In the data rows, zero lies at 4.5, halfway between 4 and 5.
Here are some points:
[1 3 5 6 5 8 4 4]
[5 5 3 4 4 3 5 3]
[6 2 4 7 6 3 6 4]
[8 7 2 1 5 0 3 4]
[4 4 5 5 5 4 4 0]
[1 3 5 5 5 9 4 2]
[4 3 6 7 5 5 4 5]
[3 2 5 7 8 4 4 0]
[1 3 6 4 3 9 5 5]
[3 4 4 6 6 6 5 3]
[4 7 2 3 1 4 4 6]
[5 6 3 5 4 4 4 3]
[4 3 6 5 6 6 2 4]
[7 6 4 5 5 2 4 6]
[3 3 4 5 5 6 5 5]
[6 6 4 4 6 3 4 2]
[3 4 5 3 2 6 3 8]
[5 5 3 4 5 6 5 4]
[3 4 5 5 3 5 5 5]
[8 3 3 5 6 4 6 4]
Here are 16 more points, each followed by its number:
[3 3 4 7 6 8 4 1] 0
[3 4 6 6 5 6 6 4] 1
[6 7 4 5 3 6 4 7] 2
[8 6 3 2 6 0 4 5] 3
[5 5 5 4 6 6 5 5] 4
[1 3 5 5 4 7 3 5] 5
[5 3 5 5 3 4 5 4] 6
[3 5 5 3 3 6 6 5] 7
[7 4 5 4 6 4 3 5] 8
[6 6 5 3 3 4 4 8] 9
[2 2 5 7 6 5 4 5] 10
[5 4 5 5 6 3 3 5] 11
[9 6 4 2 2 3 5 7] 12
[5 5 4 3 6 3 6 3] 13
[2 3 4 4 1 6 5 4] 14
[6 6 2 4 7 3 5 2] 15
Which of these numbered points is nearest to each point below, looking only along the 2 directions in which the first points spread most? Its number follows each.
[4 6 6 4 4 6 4 6] > 7
[5 5 4 6 6 4 2 4] > 11
[6 6 6 5 4 5 5 2] > 11
[1 2 5 4 4 7 3 5] > 5
[0 1 6 6 1 8 7 5] > 5
[4 7 5 4 1 5 5 5] > 2
[3 5 5 6 2 8 3 6] > 14
[1 1 5 8 7 6 3 0] > 0
[5 2 5 5 3 5 4 5] > 4
[1 4 5 6 4 8 5 4] > 5
[6 4 5 3 6 2 4 3] > 13
[4 4 5 6 3 8 4 6] > 14
[6 5 5 5 8 0 4 4] > 15
[6 6 5 5 6 2 5 2] > 15
[2 2 4 5 5 4 5 5] > 1
[5 4 3 2 7 2 5 6] > 8
[2 3 4 8 9 6 6 0] > 0
[2 3 4 7 5 5 5 2] > 10
[5 6 4 3 3 3 5 7] > 9
[5 7 4 4 7 3 4 4] > 13
[6 7 2 3 3 3 6 7] > 12
[1 2 4 9 9 5 4 0] > 0
